One turn moves every row onto another: examples first, then more rows asked:
k840: [-23.4   1.8  19.2  23.7   7.7  28.2 -15.8  21.5 -13.1   0.5  -4.2 -12.4
   2.1]
k731: [-13.6  13.6   6.4  12.2   6.1   8.0 -29.9  -4.8 -18.5  11.9   4.1   4.0
  -8.7]
k57: [-29.4 -28.4  43.5   6.4  -5.1   4.0 -12.1  -2.3  -8.6  29.1 -16.7   3.3
  14.6]
k711: [  8.2   2.2  28.4  11.9 -16.3 -11.4   5.0  -1.9 -25.4  13.7   8.3   9.2
 -29.5]
k331: [ -7.5 -19.2  36.2  20.4 -34.0  11.1  14.4  -9.2  -8.1 -10.6  -8.4   2.9
  -4.7]
k687: [ -3.1  12.6  25.1  15.9 -19.6   2.5  17.0  14.2 -18.5  21.2  -6.7   4.8
 -26.9]
k641: [-11.9 -11.8  50.0 -24.2 -11.8   1.3  -7.5  -4.6  -0.6  -0.1   2.9  -9.1
  15.2]
k891: [-13.9  -3.9  26.3  13.6   1.6  18.6  21.8 -25.4 -14.2   5.4  -6.2   3.6
 -22.2]
k315: [-14.9  -3.7  30.1   5.0 -29.8   3.9  11.9  -5.9 -31.7  33.4 -10.3   6.4
 -13.7]
k262: [-14.6 -28.6  47.9 -19.9  -9.2  14.5  -0.3 -13.4   0.7   5.9   1.4   5.7
  -9.9]
k122: [  3.7  -5.9  24.4  -5.8  -8.6  -9.0  -7.1  13.3   2.7  38.2 -13.0  -6.9
   7.6]
k588: [  8.6 -21.4  30.5  -6.1  -8.9  14.3   9.7  -4.5  -6.4  34.7 -14.0 -12.1
  13.1]
k703: [-15.2 -13.2  49.5 -22.1  -6.2   1.4 -11.0  -1.7   1.4  -0.4   9.5  -6.3
  17.1]
k221: [-12.5  -2.0  40.2   2.8 -21.7  14.6  21.1   1.1 -14.3 -21.6   8.4  -5.8
  -7.3]
k97: [  7.5 -18.2  52.8  15.8 -11.9  10.9   6.5  10.8 -18.3 -14.0  14.9   0.2
  -3.8]
k982: [-17.0  -7.2  42.2  14.5  14.7  18.5 -30.6  12.0 -22.7   3.6  11.0  -8.3
 -12.7]
k664: [-13.0  -0.8  43.8  10.7 -17.8  13.4  18.0   1.8 -13.5 -22.7  12.2  -4.7
  -6.4]
k992: [-27.3  16.9  14.8   4.7   9.1  18.3 -25.6  -4.4 -12.1  -0.5  -0.6  -3.3
  -0.4]
k421: [ -1.8   9.7  27.4  10.9 -24.0   5.0  18.5  15.9 -17.1  19.1 -12.4   4.4
 -25.0]
k502: [ 16.6  -3.5  11.5  -0.6 -12.3  -4.4  -4.1   3.5  -8.7  26.8  -1.0   9.2
  15.9]
k22: [-11.0  -3.4  15.5  17.0   8.5  24.8 -27.8  15.9 -14.8   9.4   2.8  -5.3
  16.6]
k379: [-19.2 -21.2  54.1  11.1   1.7  10.8   6.7 -24.4 -18.7   2.4  -2.3 -16.3
   7.9]
k671: [  2.4 -10.4  26.8  -9.2 -14.7  -9.6  -3.9  14.5   0.0  36.1 -15.3  -8.6
   4.3]
k931: [  2.1   0.4  22.4  32.0   7.6   6.5 -23.1  -3.8 -14.5  -5.3   3.5 -16.5
 -15.2]
k584: [ -9.6   5.5  18.1  19.4  11.4   1.3 -26.7  -5.9  -5.2   2.1  -6.4 -27.5
  -3.9]
k989: [-14.5 -13.7  13.2  18.3  -6.7  13.8   6.6  -1.9   0.3  28.6 -25.4  17.1
  -5.0]
k803: [-20.4   4.3  39.1  19.4  12.8  10.5 -29.0  13.2 -17.0  12.9  -7.4 -16.0
 -19.8]
k326: [ -9.9 -19.9  40.7 -19.9  -5.1  10.2 -10.1  11.5 -13.3  10.4  18.3  12.8
  15.5]

k57 -> k989
k703 -> k122
k588 -> k315
Where do these go?
k221 -> k641
k982 -> k22
k326 -> k502
k584 -> k803

